(in the rows, 128 means zero)
The rows of Y fall into 5 groups, which share some directions, and each row is roughly a mix of its group's hidden directions.
Y, 205 rows:
[[107 115 173 110 173 151 140 158 127 130 133]
 [132 142  79 127 100 124 122 181 129 136 112]
 [131 111 123 147  97 174 105  96 123  97 114]
 [130 164  91 116  96 122 117 173 123 150 125]
 [129 119 137  96  78 143 116 142 174 117 127]
 [100 118 163 135 157 123  96  81 138 113 131]
 [ 94 118 107  92 148 147 147 172 134 134 148]
 [107 152  85 150 156 140 163 103 117 112 136]
 [135 132  83 133  89 130 109 176 123 137 119]
 [ 77 147 116 117 160 129 108  93 147 146 126]
 [156 122  88 148 172 116 119 123 153  96 127]
 [124 119  87 129 178 138 162 107 124 106 141]
 [149 151 141 124  78 137 124  77 143 128 122]
 [110 119 153 125 106 115 123 188 111 115  99]
 [136 144 111 162 165 104 159 118  99 159 131]
 [ 81 111 136 115 157 144 152 150 123 165 142]
 [116 116 114 120 161 126 123 161  97 135  76]
 [ 87 113 127 128 123  76  87 113 121 123 133]
 [ 89 116 141  80 157 157 126 152 128 135 137]
 [136 106 143 155 118 162 108  73 139 114 123]
 [126  90 117 161 151 128 146 103 142 172 111]
 [167 143 152  92 131 147  85 139 125 106 137]
 [100 102 128 131 124  99 117 146 155  81 100]
 [ 92 116 124 100 104 147 103 174 105 117 134]
 [101  70 149 130 150 133 117 125 107 159 123]
 [ 80  97 130 163 140  96 126 148 119 130 146]
 [126 135  84 132 106 153 157 144 107 170 118]
 [103  90 165  90 101 108 117 130 135 147 128]
 [117 148 104 129 180 152 144  95 108 109 127]
 [119 112 139 111 125 154  93 137 178  97 109]
 [171 174 112 125 143 122 127 122 153  91 128]
 [125 134 123  84 114 136  97 166  98 148 103]
 [143 152  84 113  93 128 132 174 121 135 114]
 [132 157  93 116 101 118 122 178 107 150 130]
 [168  91 129 150 103 109 113 101 138 159 138]
 [102 167 103 128 157 126 115  92 161 145 123]
 [121 126 130 147  92 114 147 109 141  68 115]
 [182 137 112 147 113 147 146 106 148 158 143]
 [114  86 145 132  87 147 115 133 117 171 121]
 [138 130  96 175 153 137 163 140 115 131 159]
 [126 116 126 137 151 177  97 162 146 103 110]
 [147 136 144 145 129  75 100 124 156 150 154]
 [156 180 102 119  86 134 130 116 138 112 132]
 [108 135 140 114 111  93 111 151 122  88  85]
 [131 142 141 101 164 124  87 170 123 106 142]
 [126 178 110 110 154 113 116 153 133  92 149]
 [ 96  93 129 139 116 101 117 137  91 101  96]
 [155  98 134 152 120  95  94 110 160 149 143]
 [122 106 124 125 118 116 108 153 108  62 121]
 [ 89  85 157 128 137 137 154 111 108 154 140]
 [151 132 138 119 153 147 127 102 133 145 190]
 [141 140  95 130  85 159 134 173 137 132 118]
 [ 90 116 156 128 104 112 109 153 100 123  89]
 [133  93 146 128 186 134 117 136 125 165 126]
 [114 176 142 118  97 111 127 102 159 133 157]
 [144 107 130 144 154 112 121 174  86 136 103]
 [158 139 110 142 139 113 178 154 119 164 136]
 [129  85 168 136 176 133 129 146 137 146 127]
 [135 142 108 187 141 105 152 106 136 146 144]
 [118 135 158  96 100 118  91 125 122 152 168]
 [114 114 125 111 128 113 115 166 132  66 114]
 [100 146 132 109 165  79 111 154 123 143 137]
 [133 126 155  96  92 136  92 110 119 145 167]
 [113 154 105  96 131 179 146 143 108 114 109]
 [175 106 148  90 113 125  96 151 135 135 117]
 [109 155 103 111  75 129 107 121 123  97 143]
 [110 122  95 159 120 119 171  95 132 158 119]
 [140 169 147 101 140 140 129 138 150  93 167]
 [166 109 159 100 110 112 103 160 139 153 125]
 [137 108 136 106 103 134 115 191 113 128 104]
 [169 105 131 139 108 118 159 175 128 109 143]
 [145 157 111 136 121 103 130 161 129  77 101]
 [127 100 155 148 162 144 116  79 140 108 122]
 [ 89 101 150 102 131 106 111 139 162 103 107]
 [161 167 104 143  79 134 132 116 142 122 144]
 [122 100 158 131 140 138 119  75 152  97 119]
 [153 121 147 108 102 127  83 161 157 145 113]
 [145 151  90 172 138 124 144  92 135 124 152]
 [147  94 158 128 171 137  99 154 135 151 119]
 [103 145 116 132  63 117 139 130 118  98 126]
 [148 124 108 177 113 126 162 150 133 165 118]
 [109  99 173 115  91 133 137 140 113 164 129]
 [ 90  83 176 118 139 117 114 142 123 130 129]
 [122 118 139 131 173 103 134 167 105 136  89]
 [123 105 174 119 172 116 139  91 128 115 140]
 [112  72 139 134 166 134 112 116 123 161 124]
 [147 150  80 129 168 142 136  92 130 142 132]
 [141 131 159 130  79 119 142 108 172 123 111]
 [115 116 102 146  94 131 151 105 120 181 117]
 [164 141 115 136 161 133 110 157 151 173 122]
 [145  89 122 156 101 169 110 108 143 109 117]
 [ 99  73 134 143 149 118 123 128 101 153 105]
 [ 94 124 169 116  90 148 142 145 100 143 114]
 [147  92 105 170 105 162 129 110 126 111 112]
 [111 106 148 142 140 106  85 102 148  87 131]
 [131 140  86 142 183 121 142 135 153 105 135]
 [ 87 144 127 128 160 160 118 112 131 144  85]
 [ 85 149  98 125 164 132 115 110 166 122 118]
 [136 149 127 146 168  96 147 119 106 172 144]
 [113 162 140 138 158 124 148  75 135 114 152]
 [134 113 141 139 116 176 100  93 151 100 114]
 [113 114 101 142 166 135 158 123 144 115  80]
 [142 100 121 149 105 180 155 143 143 105 118]
 [100 125 172 109  90 141 140 148 108 158 124]
 [106  80 147 122 173 127 117 121  97 145 123]
 [ 98 149  97 168 132 130 154  93 132 147 147]
 [ 91 145 148  94 162 145 136 150 104 154 139]
 [141 116 147 153  92  99 112  90 125 161 146]
 [187 142 113 146  92 111 125 109 144 116 130]
 [144 149 156 116 133 145 110  83 104 162 150]
 [160 122 153 105 101 113 123 110 166 163 111]
 [113 107 168 103 105  88 102 108 147 129 125]
 [178 151 128 117 166 147 131 117 142 162 136]
 [133 126  84 157 174 128 148 130 117 124  95]
 [127 137 145 132 138 129 129  81 150 183 147]
 [127  88 147 155 168 114 139 150 121 153 100]
 [107 141 165  93 120 103 101 131 140 114  87]
 [115 131  85 156 168 126 152 113 133 124  92]
 [170 148 105 140 130 122 159 171 129 156 120]
 [152 111 154 159  90 110 135 103 163 131 148]
 [134 110 110 140 111 175 104 127 147  92  97]
 [161 143 110 156 145 105 173 161 119 139 127]
 [125 118  95 162 169 123 162 121 147 120 100]
 [129 119 168  97  89 138 136 128  82 134 117]
 [130 154 120 166 146 123 163  91  98 152 132]
 [152 135 117 127 102 136 161 144 118 188 131]
 [162 144  80 117 171 135 139 136 135 103 126]
 [148 151  89 151 154 152 155 121 120  98 151]
 [149 109 163 104 124 106  85 158 153 128 124]
 [114  99 146 115  96 156 109 114 149  82 118]
 [105 129 174 108  88 134 140 135  94 150 127]
 [166 110 107 139 128 121 126 152 166 174 133]
 [155 106 144 139  94 126 126  87 166 142 150]
 [106 134 143 133 157  77 143  87 115 138 136]
 [136 103 112 151 101 164 112  96 130  94 103]
 [145 141  77 150 117 156 136 122 127 108 167]
 [ 77 167 120 156 127 135 160 114 112 129 135]
 [151 136 101 181 151 135 149 113 161 127 136]
 [117 138 107 106 138 173 158 153 106 104 102]
 [ 93 114 122 155 107  94 153 139 106  99 101]
 [ 91 122 160 129  77 147 128 121 112 157 123]
 [112 119 140  93 106 127 105 171 111 139  88]
 [ 81 116 127 109 127 106 114 159 124  90 100]
 [175 135 123 130 161 134  89 153 153 145 116]
 [113  94 139 102  95 133  98 171 115 139 116]
 [164 186 108 127 108 124 128 154 145 118 128]
 [ 81 100 153 117 113 124 148 129  82 128 133]
 [127 154 125 137 173  88 158 108 105 148 129]
 [ 84  91 143 102 146 146 132 129 145 162 144]
 [147 175 111 142 150 125 154 126 136 113 174]
 [104 130 150 113 100 121 100 172  89 125 113]
 [169  94 141 152 116  90 112 118 142 153 139]
 [ 84 160  94 121 102 113 151 119 106 117 147]
 [ 69 138 131 134 167 120 109 104 140 127 111]
 [101 118 166 103 125 127 109 168  91 122 111]
 [122 122 105 172 157 131 164 120 128  96 100]
 [131 154  85 116 108 109 118 179 120 146 119]
 [140 123 160 105  87 105  92 109 100 115 120]
 [133  91 163 124 184 133 115 145 124 147 128]
 [ 99 162 100 162 127 132 132  80 122 116 137]
 [169 149 106 179 125 126 130 105 136 106 113]
 [145 163 102 134 121 184 118 141 134 119 101]
 [ 79 136 105 138 152 145 106  95 134 129  98]
 [131 136 100 162 163 123 142 162  90 108 117]
 [128 103 172 125 164 125 122  82 146 115 134]
 [153 112 174 102 117 108  96 158 127 112 116]
 [141 175 113 108 167 122 108 157 138 117 150]
 [119 169  90 122 100 130 159  95 126 136 149]
 [106 114 150 123 123 154 134 162  95  80 123]
 [ 87 128 143  92 158 146 135 160 101 141 141]
 [157 151 109 152  98 102 124  87 151 151 125]
 [164 132  82 142 170 121 159 138 132 120 129]
 [113 132 136 112 138  88 179 162 133 144 143]
 [131 138 146 149 162 119 163 104  88 151 152]
 [103 169  88 119  98 116 147 110 109 115 142]
 [188 119 133 140 108 108 150 142  97 140 117]
 [158 156  99 163 137 136 156 155  99 111 130]
 [ 91 129 128 120 128 100 119 163 106  87  99]
 [169  86  97 149 150 134 135 135 139 106 108]
 [107 124  95 138 127 124 127 163  92  81 115]
 [135 107 142  94  87 149 111 145 168 109 127]
 [101 128 139 140 126 100 123 158  98  90  90]
 [178 125 113 155 131  95 100 131 162 134 130]
 [135  94 165 145  89 129 122  89 146 124 145]
 [140 127 108 135 148  79 168 131  95 150 134]
 [147 115 171 119  90 102 124 128 166 149 131]
 [116 156 131 115 179  92 136 158 119 150 136]
 [131 155 114 122  71 144 156  96 130 138 141]
 [110 152 132 105 161  77 147 147 114 146 139]
 [ 96  90 105 153 125 118 144 103 110 164 109]
 [ 93 104 151 118 161 157 151 149 125 163 134]
 [141 111  90 156 175 134 152 132 123 122  97]
 [140 110 123 123  80 171 106 140 159 112 120]
 [ 74 136 121 122 156 145 105  93 136 143 109]
 [104 159 140 115 175  95 147 146 108 139 139]
 [155 171  85 119 161 118 116 118 145 117 141]
 [132 118  80 153 172 131 148 137 122 127  95]
 [127 139  83 163 169 126 143 119 107 123 102]
 [117 124 138  79 112 128  91 150 157 101 117]
 [116 130  84 167 120 143 151 120 103 164 118]
 [125 122 139 114 123 122 112 163  94 134  69]
 [158 162 150 118 112 133 124 145 153  77 137]
 [121 138 112 149 170  87 128 115  86 146 129]
 [162 127  99 119 181 143 134  98 127 147 134]
 [185 135 152 110 165 147 110 135 131 144 124]]

Here is one row of each group, with its name. Which group are the others in?
[ 68 128 137 102 156 131 130 153 102 137 132] | <100>
[170 133 146 133  90 115 129 167 121 159 111] | <79>
[120 116  90 157 170 136 159 131 134 109  99] | <95>
[121 122 122 145  95 189 123 145 137 100 117] | <18>
[115 156 149  98 113 140 117 145 140  89 171] | <55>

[149 148 123 126 123 127 132  87 155 178 156] | <100>
[ 95 127 150 102 119 134  87  87 123 102 136] | <79>
[ 95 114 115 141 104 100 145 106  98  91 105] | <55>
[178 109 169 131 113 128 149 142 116 141 157] | <100>
[135 173 108 126 143 146 166  99 150 102 119] | <95>
[117 159 109 108  96 140 151  82 119 122 154] | <55>
[135 126  92 167 166 157 150 127 150 119 147] | <100>
[114 131 112 132 123 103 134 176 113  80 104] | <100>
[148 112 159  96 107 109  92 106 142 101 148] | <100>
[139 106 170  88 133 128 112 161 106 139 103] | <95>
[ 93  98  99 137 132 117 117 122  98 173 113] | <55>
